In the rows, zero is written as 128.
The rows of Y fall into a few groups, which share some directions, and each row is roughly a mix of its group's hidden directions.
Y, 128 rows:
[[123 123 128  52 136 126 112 173  97 131 158 123]
 [111 154 103 120 139 157  96 149  81  82  94 150]
 [108 164 128  97 138 118  88 186  94 107 103 123]
 [123 146 128 169  87 139 134 102 123 154 131  59]
 [159  98 106 168 145 165 110  97 120 155 166  97]
 [134 197 162 129 126 160 124 102 112 108 128 170]
 [107 127 130 102  59 131 104 151 128 103  92  94]
 [160 100 104 165 130  87 165 161 139  85 116 119]
 [129 159 102  75 123 145 114 182  99 128 144  95]
 [118 119 110 133 182 100  84 142  78 124  95 115]
 [ 98  97 151 107  97 161 162 130 144 139 186 111]
 [107 115 124  81  98  63 143 123 152 154 113 110]
 [ 95 110 133 153 107 146 126 119 174 156 131 193]
 [139 185  80 150 124 126 162 124 101 162 147 106]
 [138 118 129 173 171 182 146  82 126 110 117 114]
 [127 148 143 111 185 121 109 143 126  69 105 163]
 [149 102  99 110  87 105 149 133 109 126 178  80]
 [130  78  84 126 136 150 156 181 113 120 102 107]
 [180 160 114 142 182 157 161 110 142 142 110 126]
 [109 126 167 119 110 124 187 126 103 140 182 102]
 [126 138 197 114 121 135 175 111 154 144 117 165]
 [106 130 117 141  68 101 102  82 120 110 163 153]
 [159 117 131 168 186 135 182 135 100 129 141 121]
 [103 130 140 170 146 185 177 112 107 119 134  99]
 [143 133 152 145 203  95 115 128 113 122 145  90]
 [145 153 156 148 173  81  93 107 113  86 130 126]
 [172 121 137 152  95  66 106 116 111  90 134 137]
 [148 127  56 118 149 118  84 135  87 127 133 117]
 [ 91 158 116  93 138 143 115 120 117  89 130  62]
 [127 122 134 144 104 125 129 137  96 154 162 207]
 [ 93 158 123 105  85 100 133 123  93  89 139 172]
 [133 110 155 124 187 142 112 121  99  91  84  99]
 [131 150  79 132 150 139 137  90 124 162 168  81]
 [133 153 120 113 197 134 139 116  98 131 181 144]
 [155 107 114 173 163  87 113 165 133  93 159 124]
 [105 155 152  88 173  83 104 134 121 129  90 108]
 [109  97 117 107 148  91 112  84 150 164 150  83]
 [107 177 105 120 171 179 105 109 135 125 129  92]
 [143 141 148 127 114 195 112 145 127  78 107  93]
 [148 151  84 126 109 186 174 119 143 125  97 129]
 [152  97  91 158 105 195 150 122 131 151 129 140]
 [ 90 178 116 114  93 154 136 188 121 124 122 114]
 [119 129 113  86 148 116 103 108 120 201 158 117]
 [135 186 100 148  79 134 122 171 126  99 130 147]
 [129  90  95 139  81 154 104 172 135 105 152 156]
 [132 176 125 122 114 117  83 134 137 116 170 186]
 [116 123 112 157  98  99 113  54 139 133 143  95]
 [102 136 171  91 173 118 137 146 146 159  82 112]
 [123 163 107  89 165 116 135 179  93 116 107 160]
 [115 117 109  99  74  96 112 162 177 128 109 149]
 [111  88 144 144 177  74 109 102 158 110 140 132]
 [153 109  68 157 176 112 112 130  92 140 148 130]
 [148  99 134  74 169 123 134 182 151 114 107 118]
 [136  75 155 131 141  98  97  90 163  97 101 123]
 [119  95 130 156 136  91  92 156  73  96 135 152]
 [130 145 157 164 186 141 150  98  94 116  90 124]
 [ 91 101 135 147  65 126 123 153 123 116 123 181]
 [ 89 182 143 149 124 166 117 126  80 144 148 149]
 [142  79 130 156 115  98 112 154 176 115 156  91]
 [142 129 108  54 105 111  93 106 110 152 149 138]
 [155 122 133 130 120 158 157 154  77  82 154  91]
 [142  84  68 152 109 152 158 160 125 118 103 143]
 [140 150  76 127  82 110 107 115 103  80 112 151]
 [188 115 150 124 117 155 171 144  99  85 122 113]
 [133 182 127 129  65 150 107 123  86 119 113 137]
 [143 153 167 117  67 158 137 102 168 133 151 126]
 [ 92  70 121 170 136 100 168 115 119 125  99 130]
 [127  92 174 116 189 103 106  93 117 125 107 131]
 [108 149 140  83 112 176 118 174 115 164 107 108]
 [116 112 126 166  83 120 116 104 125  60 102 117]
 [108  87 106 136 121 148 153 187 126  95  86 136]
 [ 91  91 138 192 146 110 144 102 152 144 155 130]
 [139 100 124 104  64 114 119 142 142 142 111  71]
 [ 84  90 101 128 131 118 113 182 124 136 155 172]
 [139 115 109  73 141 170 118 115 177 167 132 118]
 [134 181 121 158 102 130 123 101  93  87 133  85]
 [132 134 164 105 180  99 137 178 136 138 167 108]
 [132 119 151 139 153 119 151 193  89 115 174 127]
 [167 156 104 160 124 136  90 142 123  63 116 142]
 [125 204 123 152 114 139 115 101 166 111 137 153]
 [ 98  89 156 173 157 135 111  82 135  91 131 120]
 [109  62 108 101 141 128 160 158 166 119 134 150]
 [130 132 170 104 171  87  73 139 125 111 112 152]
 [133 109  88 132  94 168 116 139 116  85  76 109]
 [111 137 108 152 160 146 130 144 113 130  49 104]
 [136  77 129 129 180 172 132 109 128 164 108 154]
 [163  89 103 149  99  69 114 134 107 124 157 150]
 [126 108  91 126 137 108  57 122 137 134 165 163]
 [140 116 117 127  95 164 160 145 139 194 127  90]
 [135 138 156 161  81 106 174 111 126  90 161 107]
 [116  94 173 138 148  80 107 126  94  82 117 117]
 [125 112 154 116 172 154 150 162  65 130 100 121]
 [146  99 129 171  89  83 132 123 112 111 158 173]
 [108 130 176 161 175 117 133 111 120  96  81 109]
 [ 92 113 104  78 106 123 109  99 139 132 144  70]
 [133  80 159 131 137 186 138 132 116  77 139 111]
 [171 118 103 143 102 117 150  91 144 155 136  68]
 [133  78 105 165 167 106 118 177 146 112 108 118]
 [ 93 156 169 158 100 134  86 125 102 162 121 160]
 [ 59 112 106 120 162 141 139 109 152  83 137 130]
 [124 109  80 143  99 105 148  94  91  94  88 115]
 [141 141 144 115 147 142 129  72  93 146 142  66]
 [ 90 138 153 153 116 147  97  65 132 140 100 159]
 [103 127 115 145 109  96 147 107 137 118 129  47]
 [162 153  87  88  89 117 151 144 142 156 141  90]
 [147 174  99 117 157 161 142  95 103 133 145 178]
 [115 139 164 119 144  99  74 134 116 105 110 185]
 [ 85 105 155 117  68 152 141 125 137 135 176 138]
 [110  85 129 131 150  96 165  92 120 166 104  87]
 [160 109 105 161 130 148 156 131 119 169 115 191]
 [ 97 136 126  97  76 110 140  67 102 144 144 123]
 [ 97  77 112 121  87 118 100 129 178 115 142 101]
 [114 115 110  98  52  95 136 130 164 136 126 141]
 [136 177 176 122 164 145 178 112 107 133 115 142]
 [113 142 136 120 141 156 129 161 120 108 106 209]
 [182 140 112 168 100 144 158 114 126 148 114 179]
 [112 112  94 115 177 111 153 176 106 157 117 163]
 [ 86 151 144 146 179 111 110 114 108  76 155 120]
 [144 141 147 129 128  62  87 118 143 104  91 158]
 [151 122 124 135 128 134 183 126 103 118 105  56]
 [107 169 119 153  98 118 166 138 106 109 137  67]
 [126 153 129  88 176  84 155 118 102 174 128 125]
 [ 90 131 161 136 161 113  94 137 123 102 120 192]
 [135 131 107 131 130 107 116  54 148 140 137  75]
 [131  57 150 154 124 113 126  93 137 120 166 154]
 [100 125 169 134 144  78 146 109 159 173 147 157]
 [130 183 129 121 195 137 116 103 102 101 140 135]
 [136  60 133 105 119 113 153 128 130 181 154 148]]
Here is one row of each group, with its name. Which group are the others in?
[171 133 127 133 170 151 168 171 155 149  93 136] | J
[149 148 116 133 152 143 164  66 159 167 125 102] | P
[106 146 129 173 168 148 166 133 105 116 172  95] | B

[123  82 136 144 132 133 134 154 157 102  70  84] | J
[145 161 121 162  97 157 106 126 131  77 119 177] | J
[ 87 158 162 104 121  76 145 118 138 127  95 166] | J
[125  96 109 138 133 122 171 165 130  63 142 156] | B
[122  79 122 138  81 103 142 134 124 162 176  99] | B
[114 111 103 148 108 165 171 142 142 120 118 194] | B
[157 127 134 115 104 109 154  84 167 165 174 148] | P
[124 112 196 153 146 121 116 130 166 112 143  82] | J
[119 108  90 128 100 130 185 166 118 113 103 170] | J
[156 153  93 174 104 163 175  94 130 135 125 123] | B
[175 171 128  91 142 124 146 104 130 182 151 118] | J
